In the data rows, 128 means zero.
What is the hidden score of each row? Scores go from 0 to 30, and 15 is about the middle. The score is a weighted sum of the row's numbers plus the product of two more (or one squared), each taken from its middle value.
[ 97 105 101 107  92 107  89 139 111 120 111  90 136  74  99 111 157  89
 120 113  77  80 158  70] -> 17
[132 117  98 221  95 124 114 108 165 121 161 138 114 161 156 124 101 108
 134 134 109 117 114  94] -> 11
[140 110  90 145 164 135 188 118 131 137 176 167 100  97 107 141 117 121
 120 143 130 112  79 109] -> 15
[ 93  94 157 159 165 138 179  92 107 127 126 126 105  66 150 120  96 105
  83 255  98 141 108 106] -> 19
[ 95  98 159 111 112 219 110 101  99 160 110 152  99 117 131 216 113 154
  85 109 183 192  71 130] -> 18
[ 96 130  85 113 188  98  98 139 103  90 161 108 157  98 102  93 139 101
 172 207 132 104 130 107] -> 16
[128  92 140 107  90 106  75  99 135 100  85 108 110 136 100  97 132 125
 138  97 125  94  64  97] -> 14
[157  89 125  80 172 162 156 106 134 162 112 107  81 174  94 176 102 138
 116 130 147 145 198 104] -> 3
[103 143 252  73 125 121 140 255  91 107  83 106 193  63  79 104 216 158
 127  94 191  93 252 132] -> 25
[151 150 143  90 128 187 156 154 134 180 103  83 157 188  87 194 113 198
 133 126 172 200 175 140] -> 11
[ 82 181  82 130  72 116  98 106  60 116 172  93 140 125  95 115 129 132
 198  72  84 134  96 117] -> 8
[109 104 160 193 176 142 199  76 117 129 174 185 100 208 193 132 102 153
 120 188 126 150  85 138] -> 13
[124 112 121 107 145 111  89 114 151 108  92 126 109  58 122 118 124  99
  64 138 111 105  68 159] -> 20
[133 188 110 131  91 105  91  71 137 100 128 124 122  89 132  91 189 104
 156  93  86  87 116 145] -> 15
[108  93 108 112 137 118 199 125 139 200 125 125 118 251 111 162 193 105
  90 123 103 112 101 158] -> 14
[ 93  90 178 109 159 175 185  84  90 227  97  88 122 176 110 195  69 187
  96 149 164 214 143  66] -> 25
[254 221 207 255  87 112  71 245 251  98 184 255 252  93 207 102 222 151
 228  99 204 117 189 255] -> 13
[188 160 128 173 105 107  91 178 168  98 187 156 167  73 159 102 164 118
 158 126 120 121 146 183] -> 16
[100 102  94  94 126 123 112 141 101 141 103 101 121 178  96 137 109 131
  98 109 129 109  47 106] -> 14
[ 97 125 155 138 160 105 202 116 111 236 160 109 110 255 129 151  92 102
  83 108 111 102 136 104] -> 23
[160 110 106 155 153 115 160  85 117 116 165 170 105 145 144 112 103 116
 148 126  75 107  80 148] -> 14
[125 127 116 123 117 106 142  57 130 101 135 154 130 121 131  92 154 107
 128  61  96  96  96 118] -> 16
[234 186 148 213  71 117 115 187 238 105 204 230 255  91 202 113 217 142
 248  80 119 130 221 227] -> 13
[122 125  67 117 186 102 255 130 148 172 107 136 120 255 136 116 122  99
 130 157 109  97  75 122] -> 12
[223 183 120 191 155  88 133 138 200 112 173 195 162  78 194 104 245  88
 172 142  96 103  98 242] -> 22
[131 104 142 151 135 114 103  58 151 149  72 163 121 131 146 120 122 105
  98 125  91 119  75 101] -> 24
[170 158 166 195 114 100 109 140 184  98 209 184 167  98 193  91  81  89
 169 124 145 107 133 152] -> 21
[132 186 255 134 112 107 111 196 230  99  95 207 154  81 108 102 204 191
 142 121 255 116 116  96] -> 14
[116 103  99 173 142 126 108 104 125 127 177 146  83 108 171 129 117  90
 119 187 124  96  95 101] -> 18
[125 156 211 161 130 126  92 143 117  95 179 119 142 114 239 106 167 125
 110 139  89 109 133 128] -> 23
[105 113 108 113 129 219 137 118 115 185  87  86  82 153 107 208 132  96
 137 107  39 135 143 125] -> 10
[154 140 161 101 125 107 128 100 181 111 146 131 171  94  83 113 138 123
 172  91 112 113 154 110] -> 16
[114 135  95 144 110 104 112 169 101 120 140 132 122 132 142  98 143 111
  87 121 102  86 104  93] -> 12
[134 119 102 215 223 135 186  94 121 129 189 150  90 101 141 120  68 112
  49 214  90 135 136 110] -> 21
[121 144 137 112  91 109  99  84  97 109 100  88  86 104 102 110 140 116
 128 148 106 113 117 145] -> 10
[101 109 139  99  61 101  98 145 112  98  68 104 104  95 100 100  88  87
  82  98 136 103 132  88] -> 11
[131 125 139 131 156 101 107 127 109 144 156 127 132 156 163 140 141 101
  99  75 109 120 118 149] -> 23
[ 98 108 120 108 192 175 208 146 100 208 123  88 121 166 113 193  96 175
 108 178 182 192 118  93] -> 22
[122 126 191 124 109 103 115 140  98 104 108 116 136 155 125 103 120 104
 127 125 111  94 159 117] -> 10
[ 78  91  84 119 167 100 138 157  67 121  91  98 132 147 109 109 148 127
  90 148 150 125  94  82] -> 16
[ 78 112  93 166 117 180 113 155  89 140 142 156 101 145 159 179 102 151
  95  80  96 190 117  96] -> 15
[255 146  87 101  93 111 100 126 238  98 115 151 139  96  96 104 108 121
  94  98 103 139  98 216] -> 13
[ 97  96 121 203 128  97 120 122  79 101 171 142 104 102 209  94 117 101
 109 122 123 123  96  90] -> 21
[234 151  80 104  94 100  97 116 188 104 118 130 111  77  98 102 162 100
 140  88 120 111 122 241] -> 6
[132 106  20 110 127 104 118 121 180  97  83 120 106  33  98  87 113 114
 125 110 115 118  91  84] -> 15
[101 157 198  84  88 131 120 210 109 121  99 121 181 118  75 133  87 176
 164  88 183 129 219 124] -> 11
[129 105 119 100 124 113 144  85 182 109 146 120 107  99 119 108 114 116
  99 178  93 119  99  99] -> 15
[107  89 194 112 125 113 110 145  81 135 102  89  99 140 105 141  62 151
 104 105 191 117  80  93] -> 19
[110 132 128 139 118 115  75 101 101 127 164 133 125 136 121 140 124  96
 107  86  39 101 131  87] -> 18
[132  96 103 148 156 128 104  92 132 118 122 124  94 106 156 123  57 136
 140 194 109 142 121 106] -> 18
[152  96  96 255 154 123 125 105 193 142 255 255  82 138 208 128 123 110
  80 138 129  89 136 133] -> 16
[116 118 103 122 135 128 182 129 100 148 115 130  88 182 155 133 111 140
 107 102 101 149 112 119] -> 15
[ 94 102 112 138 169 100 171 146 126 147 150 174 110 142 163 117  89  90
 114 143 145  96 142 116] -> 20
[203 102 148 173 179 132 113 124 191 120 189 211  93 112 138 126 118 255
  94 146 234 163 120 170] -> 20
[ 82 167  64 135  56 104  83  97  89  96 182 122 146 160  85 100 123 117
 168  69 135 108 175 100] -> 2
[146 104 116 154 129 110 179 147 186 149 144 186 118 147 155 115  92 108
 136 131 117 127 144 146] -> 18
[ 92 128 135  90  88 111 114  90 117 108 147 121 111 124  71 102 123 148
  78  89 140 125 111 101] -> 12
[107 158 194  67 151 168 139 233 132 163 129  79 216 144  93 165  65 189
 191 144 175 172 195 136] -> 19
[110 101 174 137 100 104  98 151 123  99 102 134  90 130 156  94 114 120
  94 149 140  90  75  79] -> 13
[120 138  98 142 154 112 137 140 114  92  89 133 151  93 136  98 115 101
 182 137 122 111 116 139] -> 15
[193 106 144 114 196 122 151 130 129 171  93 130  89 158 106 150 141 100
  97 169 116 119  73 248] -> 4
[183 180 107 164 117 100  84 125 166  90 218 154 179 127 164  96 215 108
 168  76  55 111 116 165] -> 13
[ 90 113 134 108 148 138 147 118 112 157  71  84 117 110 118 150 134 100
 117  86 124 123 131  99] -> 19
[111 115 126 100 100 106  79 125  93 111 101  84 126 168 105 107 157 109
 106  87 136 110  84 122] -> 14
[100 161  27 129 104 103 111 102 135 104 123 107 133 128 160 114 174  76
 103 102 109  95  81 153] -> 15
[123 115 120  93  97 123 133 113  78 122 110 101 104 118  96 121 116  97
 159  98  90 114  80  65] -> 14
[156 118 106 172 175  98 156 135 207 121 206 170 115 157 208 107 133 104
 129 179  86 100 109 156] -> 18
[228 168  76 172 124 129 149 143 224 135 148 200 148 156 173 121 154 138
 181  87 139 154 176 255] -> 11
[135 143 103 173 172  95 144  86 125 121 110 193 122 136 223  95  91 105
 136 207  85 103 128 123] -> 20
[120 111  71 124 120 104 134 154 113 151 160 104 118  81 140 116  88 100
  96 101 136 111 128 110] -> 24
[202 139  81  81  85  88  78 112 121  91  97 101 110 113  94  97 170  90
 100 113 100  86 131 249] -> 1
[170 167  55 206  81 109 125 114 201 117 173 141 157 106 168 119 138 104
 180  91  99 130 112 160] -> 15
[104 130 127 127  85  98 105 103 112 102 162 107 127 108 130 105 137 110
 103  90 106 102  79  78] -> 15
[105 100 111 169 117 112 123  54  82 110 196 138  99  96 122 116 123  97
 108  86  65 110 108 106] -> 17
[ 93  96  88 111 147 215 138 138 118 207 111 141 103 151 120 255 125 164
  88 128 196 185  94  96] -> 20
[172 128  76 159 101 165  87  40 149 108 128 170 119 106 156 133  98  96
 166 105  61 146 122 184] -> 14
[150  99 136  76 131 120 123  67  72 121 143  76 104 175  89 119 106 145
 113 114 102 136 123 154] -> 8
[201 127 107  89 101  99 100 149 129  92  78 142  98 120  91  95 208 104
  97  83  97 127  76 191] -> 10
[110 118 143 112  97 103 116 132 106 101 101 116 126  64  88 100  42 138
 145  75 131 108 121 110] -> 16
[111 108  55 211  85 141 116  53 120 144 157 156  89 119 161 147  65 108
 104 125 149 142  85  94] -> 19
[ 93 116 117  83 167 130 155 132  66 150  79  96 133 109 116 135 177 109
 105 128 116 137 123 100] -> 22
[105  97 128 135 104  95 123 112  69 137 163  90  99 116 162 118 110 106
  74 107 142 102 124 119] -> 19
[130 109  89 134  88 135 104  80 161 107 167 145  89 128 131 117 126 105
 110 111  85 140 140 142] -> 11
[110  91 123 111 101 102  80  91  99  95 128 111 103  95  94 102 119 110
  81 107 155  66 146 137] -> 14
[112 115 137 108 197 137 161 152 115 149 140  83 106 178  94 138  86 140
  64 206 132 148  92 137] -> 15
[118 125  76  94  82 119  90 143 104 102  84 101 109  52  82 110 110 107
 131  99 120 142 122 123] -> 15
[105 124  99  86 159 240 163 141  50 227 135 106 151 201  93 245 110 144
 123 138 192 186 128  92] -> 19
[100 107 139  83 100 107 102 115  77 110 138  72 140  84 109 100 110 108
  84 123  95 114 119 105] -> 19
[109 124 180 114  74 132  79 193 114  98  84 108 130 116 160 118 120 120
 128 120  75 134 127 113] -> 14
[113 119 169  98  82 232 122 112 105 200 138  92 126 153 101 210 123 240
 148 124 170 250 167  92] -> 17
[141 148 115  71 162 101 122 122 116 112  90 126 142 130  91 108 150 112
 166 143 119 110 131 179] -> 15
[235 168 125 195 116 135  80 105 249 108 116 231 174  81 177 121 193 130
 186  81 139 140 205 201] -> 13
[106 114  94 108 125 132 140 126 120 151 193 120 116 133 121 150 162 108
  94 115 111 103 111 111] -> 19
[148 139 127 123 108  93 118 166 205 112 133 187 142  81  97 101 104 117
 153 103 101  98 188 145] -> 13
[136 123 165 117 131 124 148 144 112 155 109 132 134 136 141 158 135 104
 110 110  61 105 113 114] -> 20
[104  97 169  91 114 187 151 173 109 130 149 116 156 118  97 160  62 131
 133 121 148 148 163 117] -> 11
[181 150 154 163  91 154  91  81 154  98 160 182 106 122 163 110 147 135
 143  92 104 154  88 175] -> 13
[128 102  95 186 218 136 183  61 150 132 158 255  99 139 199 121  72 121
  87 180  79 119 122 108] -> 18
[ 93  93 135 150 149 146 129  62  94 131 132 116 114 108 106 143 105  99
 103 103  82 142  81  86] -> 20
[104 108  97 126 152 115 200  96 128 216 133 120  94 190 105 176  97 105
 122 168 123 119 113 111] -> 19
[173 143  88 181  93 110  92 109 172 104 151 182 137 164 161 102 162  80
 138  70  80  96  90 161] -> 10
[113 133 131 110  95 117 118  85 127 147 108 100 100 137 106 128 174 161
 100  68 167 130 111  50] -> 17
[108 120 139 141 120 125  62  75 111 101 131 122 109  97 152 109 102 140
 111 123 103 152  71  93] -> 21
[106 124 204 119 135 155  98 200 121 137 113  94 161 129 235 146  91 169
 213 127 154 144 176 106] -> 29
[105 112 115  89 113 120 112 131 132 117  73 112 107  95  99 119 102 149
 130 120 143 122  77 100] -> 16
[131 139 148 150 114 108 113 110 102 104 120 144 115 123 175  99 135 103
 125 150  87 112  99 119] -> 16
[ 86 132 158  92 100 109  96  86 110 112 153  91 104 116  97 111 188 103
 104  79 101 130  72 102] -> 19
[138 132 106 184 168 106 178 153 168 139 121 154 150 119 219 113 187 100
 148 142  75  97 145 125] -> 22
[118 157 253 100  95 178 127 218  69 135 117 111 176 134 198 156 193 208
 200 116 255 203 141 130] -> 27
[ 88 114 145  98 114 202  93 252 104 136 120  80 245 126 141 153  95 221
 179 138 202 199 255 104] -> 16
[118 136 181  87  79 151 133 166 103 151 166 118 189 145  89 141 148 157
 194  84 203 151 174 124] -> 16
[229 165 147  99 166  92 136 126 163  96  77 111 121 128 105 104 223  84
 154 149  92  88  89 255] -> 6
[152 171  96 166 114 142  76  92 140  95 134 116 133  51 232 109 175 113
 166 150 135 126  93 163] -> 24
[196 141 105  92  86 110  80 111 115 105  76 126 138  70  91 111 146 106
 154  88 100 117 142 178] -> 12
[ 98  92 111 130  97  96  95 113 110  91 111 138 114  51 156 103 106 110
 109  99  90 118  89  84] -> 20
[136 147  85 141 125  94 158  84 118 108 175 156 132  90 141  91 114 124
 161 127 127 108 146 147] -> 16
[ 97 115 103 130 115  95  82  83  94 143 148 130 116 165 112 109 135  99
 109  61  97 102  69  62] -> 18
[ 89 111 129 178 110 114  85 124  93 114 231 137  99 155 132 112  79  99
 112 104 131 129  95  96] -> 18
[ 83 109 106 121 226 142 255 100 119 179 147 137 109 239 109 169 117 108
 113 195  89 168  95 116] -> 18
[219 211 158 160 134 101  90 186 197  94  98 182 203  96 175  97 185 116
 233 116 107 120 182 183] -> 16
[101 154 148 114  74  95  83  91 121 100  93 113 119 110 115  95 157 131
 106 103 146 120 172 135] -> 11
[108  99 101 129 127 117 117  86  99 131 121 117  99 142 129 124  99  85
  83 123  74  80 109  79] -> 15
[140 153  77 138  68 106 111 117 134 110 152 136 105 138 154 118 123 127
 134  87 110 111  99 146] -> 10
[130 112 135 171 255 128 218 128 129 139 168 192 111 122 134 124 106 108
  94 211 102 121  71 129] -> 21
[129 110 166 146  86 116 123 100 142 120 113 145  95  86 153 128 128 113
  90 110 102 134 121  79] -> 18
[100 128 154 133 118 102  92 219 133  93 170 145 145  82 165 102 103 135
 122 192 130 107 149 112] -> 15
[ 82 187 198  97 156 164 156 169 128 160  37  90 186 110  94 164 144 165
 175 121 184 186 164 133] -> 19
[127 125 116 100  91 138 119 159 134 153 134 124 112 118 101 148  93 151
 107 100 137 191  81 130] -> 25
[153 138 150 137 155  93 152 172 151 107 171 148 188 158 151  99 169  76
 188 169 116  91 167 135] -> 14
[134 105 117  89 133 156 168 120 139 170  69  94 105 133  85 160  75 144
  81 117 147 141  94 132] -> 12
[130 139 159  71  80 105  96 133 106  97  99  77 111 133  97 103 125 106
 133  82 111  96 103 174] -> 11
[101 148 156 114 239 135 182 140  79 173 120  96 131 163 160 156  65 141
 120 237 132 126 137 121] -> 22
[125 159 109 153 121  97  98 152 121 102 141 125 136  83 139  93 110 137
 147  93  93  95  83 136] -> 17
[101 147 103  95 153 175 148 133 110 165  82  96 160 156  88 174 145 174
 203 169 177 185 188 120] -> 13
[151 101 104 110 145  95 114 126 156 106  74 123 110  94 113 105  66 136
  98 147  84  99  71 125] -> 17
[ 86 103  88 108  65 106  75  80  89  98 127  93 122  78 135 100  72  98
  90 116 124 101 122  74] -> 17
[ 80  95  97 156 142 152 162 138 128 140 128 130 128 127 172 158  92 125
  79 148 100 112  29  96] -> 17
[159 104 101 106 154 148 162 114 172 179 128 124  95 132 114 176 153 124
 101 178  87 111 119 255] -> 9
[116 112 130 116 167 136  99 107 140 117 139 109 100 147 121 131 130 104
  97 154 122 129  79  99] -> 16
[ 89 169  96  95 101 103  70  76 117 101 141 108  95  78  81 103 219  99
 117 113 166 125  78 132] -> 17
[205 135  85 105 105 124  92 102 191 105  93 129 128 118  90 124 119 151
 142  74 100 137 135 206] -> 8
[ 89 102 123  95 125 213 106 118  49 119  49  96 124 101 118 164  99 142
 135 114 104 147 103  63] -> 13
[ 98 134 188  78 102 158 112 160 110 142  97  87 116 156  79 149  79 186
 107 100 192 188 118 142] -> 13
[197 170 116 206 102  95  72 162 195  99 174 216 200  70 222  96 130 105
 188 139 151 100 179 194] -> 19
[144 152 123 186 169 105 183 162 138 133 121 105 207 195 191 118  94 100
 176 115  40  91 164 144] -> 17
[168  93  75 105 136 108 110  95 152 102  88 119 116 124 110  97 111 168
  87 139 116 131 115 149] -> 12
[137 135  88  93 172 101 127 119 173 111 108 141 127 109  96 109 150 111
 129 120  79 102  85 138] -> 17
[ 98 102 123  84 255 165 202  98  92 166  68  78 133 144 131 158 115 150
 128 255 134 160 155 118] -> 17
[ 94 131  82 119  77 131 111  96 127 117 115 105 222 161  88 125 156 129
 186 121 124 132 111 117] -> 6
[103 120 134 143 113 135 130 152 111 115 151 131 131 123 131 142 104  78
 131 135 144 105 101 125] -> 13
[196 187 107 163 117  95 106 126 175  93 173 172 174 106 159  96 144 100
 196 109 114 114 190 150] -> 14
[145 255 124  86 131 129 117 167 188 104 101  96 204 116  92 108 183 180
 255 102 175 146 163 140] -> 8
[117 255 157  85 174 141 108  87  92 118 184  89 119  80  95 130 189 123
 210 204 101 123 126 128] -> 18
[119 144 171  75 160 135 174 184 114 158  74 104 255 145  87 147 130 142
 176 103 130 109 206 118] -> 19
[128 101 109 155 142 192 114  84 109 125 136 149  94 135 163 169  97 124
 140 115 111 144  93  78] -> 14
[105 108 154  91 152  92  92 186 147 115 127 109 110 127  97 115  82 116
 124  72 104  91 158  77] -> 18
[175  86  96  88  81  96 105  81 100 104  83  99 104 176 102  99 130 137
 120 135 120  96 137 190] -> 4
[124 138  19 158 118 102 127 165 139 107 161 161 113 161 154 102 155 114
 135 104 115  95 112 180] -> 7
[134 107 124 255 143 129 139 133 167 142 208 255 103 139 185 145  55  92
 112 138  85 140 136 112] -> 29
[140 111 104 126  85 167 121  95 137 139 106 148 112 141 114 150 148 129
 154  93 110 146 132 152] -> 10
[130 110 165 112 116 122 131 108  89 108 118 102  92 122 103 115  95 142
 102 158 167 149 121 107] -> 10
[115 114 176  94 131 126 122 198  95 139  83 114 130 157  90 127 179 151
 135 139 176 129 175 114] -> 13
[114 107  48 125 132 125 191 143 103 148 139 102 102 140 109 143  90 136
  86 112 136 109  87 116] -> 14
[120 127 103 138 188  98 123 192 142  92 181 115 160  83 167  96 131 125
 175 241 104  87 108 137] -> 20
[149 114 126 140 101 108  80 149 172  99 117 132 115 114 153 102 128 111
  81 128  91  94 108 146] -> 13
[152 255 155  97 102 134 108 224 211  97 111 163 184 108 108 109 249 183
 198  97 241 151 128 154] -> 2
[140 142 148 151 132  99 146 105 170 122 138 139 255 171 160 106 155  93
 155 136  83 102 119 121] -> 19
[227 193 114 182 113 104 108 155 234 113 178 212 147 152 178 109 192 106
 214 115 115  85 132 199] -> 9
[134 136  77  98  93  98  76  89 110  98 126 130  79 107  95 104 183 100
  81  99 104 117 108 131] -> 12
[187 131  97 119  95 100 108 150 214 105 135 143 126 183  98 106 176  96
 125  92 115  92 149 168] -> 4
[ 78 110 176 112 132 185 115 141 101 162 105  83 135 149 135 175  58 169
 134 153 183 158 101  84] -> 20
[ 89 109 110 128 144 140 107 107 127 114 121 141  83 100 127 124 117 130
  91 157 113 127 143 117] -> 14
[111  91 159 223 110 135 137 151 129 137 236 239  95 156 165 149 135  94
 101 132 103 127  65 138] -> 13
[136 104  51 117 182 110 191 113 131 106  86  99 112 176 122 105  90  97
 111 143 106 110 121 106] -> 9
[ 94 110 196 110 106 112  88 165 109  91 103  87 117 154 120  98 152 165
  88 113 130 119  96 106] -> 14
[ 79 111 153 100 201 147 161 152 107 164  93  80 108 113 115 159  89 155
 121 230 129 110 112 115] -> 22
[148 113  71 147 121 108 157 127 171 135 125 188 125 172 167 115 136 105
 146 151  97 109 158 160] -> 11
[171 152 116 164 129  87 211 122 169 117 170 173 151 120 164  96 131 108
 153 126  84  79 151 144] -> 13
[130 124 157 109 130 204 109 255 110 134 120  59 191  86 165 164 143 255
 145 116 246 255 222 101] -> 20
[164 121 118 120  75 168  81 135 108 131 113 112 118 194 103 163  97 126
  88  99  97 151  99 118] -> 12
[255 255 161 255  82 148  75 218 255 112 255 255 255  97 226 127 212 154
 255  74 157 155 222 255] -> 13
[140 141 150 169 190 103 146  80 156 111 119 158 128 120 191 101 139 104
  99 174 122  91 129 186] -> 16
[ 98 137 104 129 110  99  86 158 158  99 124 109 135  47 119 102 135 103
 145  90  88 103  46 133] -> 20
